[[-245, -391, -221, -4, -276, -243, -1, -231],
[-211, -339, 207, 306, -400, -248, 340, 64],
[209, 326, 338, 119, 188, 230, 91, 323],
[524, 520, 21, -395, 278, -30, 232, -33],
[-61, 8, -26, 28, 108, 189, -227, 73],
[226, 430, 72, -106, 461, 469, -349, 254],
[-75, -299, -246, -151, -293, -420, 220, -325]]
:
[[-75, -299, -246, -151, -293, -420, 220, -325],
[-245, -391, -221, -4, -276, -243, -1, -231],
[-61, 8, -26, 28, 108, 189, -227, 73],
[524, 520, 21, -395, 278, -30, 232, -33],
[226, 430, 72, -106, 461, 469, -349, 254],
[-211, -339, 207, 306, -400, -248, 340, 64],
[209, 326, 338, 119, 188, 230, 91, 323]]

[[143, 108, -207, 207, 27, -495, -202, -50, -184, -183],
[-104, -52, 120, -114, 9, 280, 146, 90, 133, 108],
[-64, -85, 178, -108, -8, 250, 129, -18, 69, 103],
[-126, 144, -257, 23, 52, -12, 15, 421, 201, -7],
[48, 29, -48, 75, 25, -169, -68, -35, -47, -51],
[-135, 8, 9, -105, 30, 263, 141, 229, 208, 106],
[-87, 172, -310, 76, 62, -140, -39, 388, 159, -59],
[94, -53, 79, 48, 0, -127, -54, -223, -116, -29],
[101, 142, -279, 199, 47, -454, -180, 84, -83, -178]]
:
[[-87, 172, -310, 76, 62, -140, -39, 388, 159, -59],
[101, 142, -279, 199, 47, -454, -180, 84, -83, -178],
[-126, 144, -257, 23, 52, -12, 15, 421, 201, -7],
[143, 108, -207, 207, 27, -495, -202, -50, -184, -183],
[48, 29, -48, 75, 25, -169, -68, -35, -47, -51],
[-135, 8, 9, -105, 30, 263, 141, 229, 208, 106],
[94, -53, 79, 48, 0, -127, -54, -223, -116, -29],
[-104, -52, 120, -114, 9, 280, 146, 90, 133, 108],
[-64, -85, 178, -108, -8, 250, 129, -18, 69, 103]]

[[347, 421, -474, 136],
[245, -23, 302, 54],
[370, 209, -87, 56],
[-287, -394, -95, -541],
[-73, 125, -287, 3],
[-214, -81, 429, 295]]
:
[[347, 421, -474, 136],
[-73, 125, -287, 3],
[-287, -394, -95, -541],
[370, 209, -87, 56],
[245, -23, 302, 54],
[-214, -81, 429, 295]]

[[414, -410, -369, 421],
[-535, 465, -29, 114],
[185, 409, -229, 172]]
:
[[414, -410, -369, 421],
[185, 409, -229, 172],
[-535, 465, -29, 114]]

[[-372, 425, -135, -415, 425, -337, -372, 428, 143, 345, 94, -20, 274],
[-100, 188, -121, -341, 425, 440, 106, 22, 137, 15, -396, 422, -276],
[203, 187, -2, 370, -314, -171, -303, -326, -227, -424, -195, -372, 413],
[149, -285, 229, 363, -89, 317, -289, -261, -60, -226, -425, 248, 402],
[258, 205, -345, 314, 215, 259, 176, -385, -138, -172, 299, -81, -108],
[89, -108, -43, 229, -145, -191, 423, 274, 81, -18, 429, -149, -199],
[289, -446, -319, -18, 40, -422, -392, -264, 79, -218, -94, 233, -153]]
:
[[258, 205, -345, 314, 215, 259, 176, -385, -138, -172, 299, -81, -108],
[289, -446, -319, -18, 40, -422, -392, -264, 79, -218, -94, 233, -153],
[-372, 425, -135, -415, 425, -337, -372, 428, 143, 345, 94, -20, 274],
[-100, 188, -121, -341, 425, 440, 106, 22, 137, 15, -396, 422, -276],
[89, -108, -43, 229, -145, -191, 423, 274, 81, -18, 429, -149, -199],
[203, 187, -2, 370, -314, -171, -303, -326, -227, -424, -195, -372, 413],
[149, -285, 229, 363, -89, 317, -289, -261, -60, -226, -425, 248, 402]]

[[322, -58, -323, 210, -214, -52, 127],
[481, -97, -442, 293, -78, -247, 113],
[87, -330, -271, -24, 170, -109, 215],
[-154, -186, 18, -155, 314, -36, 69],
[333, 92, -264, 248, 47, -223, -17],
[243, 6, -142, 216, 261, -344, -60],
[-83, -281, -138, -119, -184, 211, 286],
[141, -155, -273, 41, 243, -173, 98],
[-134, -258, -84, -167, -267, 321, 279]]
:
[[481, -97, -442, 293, -78, -247, 113],
[322, -58, -323, 210, -214, -52, 127],
[141, -155, -273, 41, 243, -173, 98],
[87, -330, -271, -24, 170, -109, 215],
[333, 92, -264, 248, 47, -223, -17],
[243, 6, -142, 216, 261, -344, -60],
[-83, -281, -138, -119, -184, 211, 286],
[-134, -258, -84, -167, -267, 321, 279],
[-154, -186, 18, -155, 314, -36, 69]]
---
[[-69, -53, -350, -476],
[96, -17, 291, 406],
[-215, 100, -62, 211],
[-259, -385, 194, 101],
[-458, -272, -142, -322]]
:
[-476, 291, 100, -259]

[[336, -149, -122, -98, 548],
[-197, -105, -130, 168, -119],
[-67, -216, -54, -38, -54]]
:
[548, 168, -54]

[[136, -59, -157, 106],
[242, 288, -49, -56],
[576, -214, -520, 542],
[387, 86, -16, 515]]
:
[106, -49, -214, 387]

[[280, 486, 66, -140],
[75, 342, 7, -24]]
:
[-140, 7]

[[7, -122, 134, -37],
[583, 327, 243, -166]]
:
[-37, 243]

[[310, 127, -204, -265, 549],
[531, 266, 222, 338, 133],
[155, 62, -298, -384, 517],
[-344, -410, 248, 32, -231],
[244, 373, -246, -23, 125]]
:
[549, 338, -298, -410, 244]
---
[[-196, -163, -281, 192],
[-291, -279, 21, 270],
[-287, -283, 16, 272],
[-196, -336, 60, 245],
[374, -502, 437, 240],
[105, -341, 307, 309]]
:
[[-196, -281],
[-291, 21],
[-287, 16],
[-196, 60],
[374, 437],
[105, 307]]

[[-170, 102, 373, 110, 142, -172, 415, -150, -379, 38, 336],
[172, -200, -416, -219, -58, 206, -522, 86, 482, 42, -542]]
:
[[-170, 373, 142, 415, -379, 336],
[172, -416, -58, -522, 482, -542]]

[[407, 39, -196, 282],
[407, 39, -155, -149],
[407, 39, -387, 8],
[407, 39, -196, 423],
[407, 39, 0, 8],
[407, 39, -196, 455],
[407, 39, -316, 8],
[407, 39, -56, 8],
[407, 39, -196, 288],
[407, 39, -196, 452],
[-121, -128, -196, 8],
[407, 39, -171, -169]]
:
[[407, -196],
[407, -155],
[407, -387],
[407, -196],
[407, 0],
[407, -196],
[407, -316],
[407, -56],
[407, -196],
[407, -196],
[-121, -196],
[407, -171]]

[[44, -175, 105, -64, 120],
[-196, 341, -271, -38, 106],
[217, -17, 255, -152, 54],
[-304, 202, -363, 139, -35],
[-417, 93, -452, 157, 55],
[68, -277, 139, 143, -205],
[-245, -62, -229, 10, 216],
[185, -287, 282, 30, -138],
[-314, 12, -332, 138, 33],
[-62, 193, -91, -196, 310],
[222, 420, 171, -234, 40],
[-389, -101, -380, 162, 103]]
:
[[44, 105, 120],
[-196, -271, 106],
[217, 255, 54],
[-304, -363, -35],
[-417, -452, 55],
[68, 139, -205],
[-245, -229, 216],
[185, 282, -138],
[-314, -332, 33],
[-62, -91, 310],
[222, 171, 40],
[-389, -380, 103]]

[[-135, -262, -245, 433, -184, 352, -171, -59, -162, 171],
[-178, -70, 28, -521, 259, -208, 79, -53, -136, -255],
[321, 387, 276, 262, 15, -71, 237, -75, 305, -40]]
:
[[-135, -245, -184, -171, -162],
[-178, 28, 259, 79, -136],
[321, 276, 15, 237, 305]]

[[532, 479, -189],
[-334, -368, 384],
[118, -301, 403],
[-502, -231, 315],
[114, 517, -363]]
:
[[532, -189],
[-334, 384],
[118, 403],
[-502, 315],
[114, -363]]
